Here are some points:
-22 & -40 & 32 & 5 & 34 & 10 & 11 & 6 \\
-31 & -66 & 25 & -23 & -12 & 48 & 1 & -31 \\
6 & 89 & 29 & 25 & -25 & -42 & -9 & 18 \\
10 & -3 & -5 & -10 & 65 & -68 & 23 & 6 \\
-31 & -40 & -31 & -23 & -12 & 25 & 1 & -31 \\
10 & 20 & -23 & -5 & 12 & -23 & 40 & 18 \\
6 & 100 & 32 & 53 & -33 & -42 & -22 & 22 \\
-67 & 2 & -31 & 0 & -44 & 5 & -30 & -67 \\
19 & -66 & -31 & -5 & -18 & 32 & -67 & -31 \\
57 & 12 & -31 & -5 & 20 & -23 & 23 & 6 \\
-4 & -21 & 29 & -5 & 16 & 1 & -4 & -10 \\
-22 & -40 & 32 & -42 & 16 & 18 & 6 & -16 \\
1 & -40 & 29 & -32 & 40 & -5 & 30 & -23 \\
-41 & 2 & 0 & 9 & -18 & 78 & -30 & -23 \\
30 & -14 & -5 & 0 & 60 & -16 & 40 & -4 \\
43 & 20 & -31 & -23 & 31 & -16 & 30 & 14 \\
-22 & 91 & -31 & -42 & -25 & 1 & -22 & -31 \\
-67 & -30 & 109 & -23 & -12 & -5 & -67 & -42 \\
10 & -3 & -42 & 0 & -18 & 14 & 70 & 18 \\
12 more points follow, each with its number after it:
-4 & 7 & -10 & -42 & 49 & -10 & 19 & -16 \\ 0
-15 & -8 & 5 & -23 & 65 & -31 & 23 & 6 \\ 1
-31 & 2 & -23 & -32 & -18 & -31 & -22 & -31 \\ 2
30 & 2 & 10 & 35 & -33 & 61 & 6 & 48 \\ 3
22 & -14 & -23 & 42 & -18 & 36 & 19 & 33 \\ 4
51 & 87 & 45 & 39 & -25 & -31 & -22 & 54 \\ 5
57 & 24 & -31 & 5 & 8 & -5 & 46 & 22 \\ 6
1 & 61 & 29 & 66 & -25 & -10 & -41 & 77 \\ 7
15 & -8 & 5 & 42 & -33 & 18 & 1 & 22 \\ 8
1 & 7 & 14 & 25 & -44 & 1 & -22 & -16 \\ 9
19 & 16 & 10 & -23 & 52 & -42 & 43 & 10 \\ 10
-31 & -8 & -42 & -23 & -18 & 45 & 1 & -31 \\ 11
Which two of these numbered points are nearest to each point below, ignoring the 2 directions in which the first points spread most? Their numbers follow each, nearest first.
-15 & 87 & -42 & -5 & -44 & -42 & -67 & -42 \\ > 2 11
10 & 7 & -23 & 0 & 40 & -42 & 26 & 29 \\ > 1 10
51 & 7 & -10 & 35 & 16 & 18 & 46 & 29 \\ > 8 4
1 & -40 & 25 & -16 & 8 & 10 & 1 & 29 \\ > 5 9
1 & 2 & 5 & 14 & -25 & 29 & 15 & 29 \\ > 8 4
15 & -14 & 32 & -32 & 27 & -10 & 19 & 10 \\ > 10 1
-31 & -30 & 51 & 5 & -44 & 14 & -41 & 14 \\ > 5 8
-22 & -21 & -16 & -68 & 4 & -42 & -41 & -42 \\ > 2 0
22 & 73 & 18 & 35 & -44 & -31 & -30 & 10 \\ > 9 6
-41 & -21 & -42 & -16 & -25 & 39 & -30 & -31 \\ > 11 6
33 & 87 & 29 & 64 & -33 & -31 & -30 & 29 \\ > 5 9
15 & 16 & -42 & 61 & -18 & 53 & 15 & 45 \\ > 4 3
26 & -8 & 5 & 22 & -18 & 64 & 37 & 54 \\ > 3 4
-22 & -66 & -16 & -23 & 46 & 22 & 1 & -42 \\ > 0 1
54 & 31 & -42 & 22 & 4 & 5 & 68 & 10 \\ > 6 9
-15 & -14 & -16 & -32 & 34 & -23 & 15 & 14 \\ > 1 0
22 & 27 & 51 & 78 & -25 & 29 & 1 & 79 \\ > 7 3
43 & 16 & 0 & 14 & -1 & 10 & 11 & 48 \\ > 8 6
-9 & -21 & -31 & -32 & 65 & -68 & 19 & 1 \\ > 1 2
-15 & -21 & 5 & 0 & -1 & 45 & -9 & -10 \\ > 6 9
-41 & -30 & -42 & -23 & -33 & 32 & -15 & -42 \\ > 11 2
30 & -14 & 32 & 50 & -18 & 32 & 6 & 72 \\ > 7 3
-41 & -21 & 98 & 9 & -18 & -5 & -41 & -4 \\ > 5 10
-31 & -14 & -16 & 9 & -33 & 48 & -67 & -23 \\ > 6 9
30 & -3 & -42 & 5 & 4 & -10 & 57 & 18 \\ > 6 9
-9 & -30 & 45 & 0 & -6 & -5 & -15 & 10 \\ > 5 9
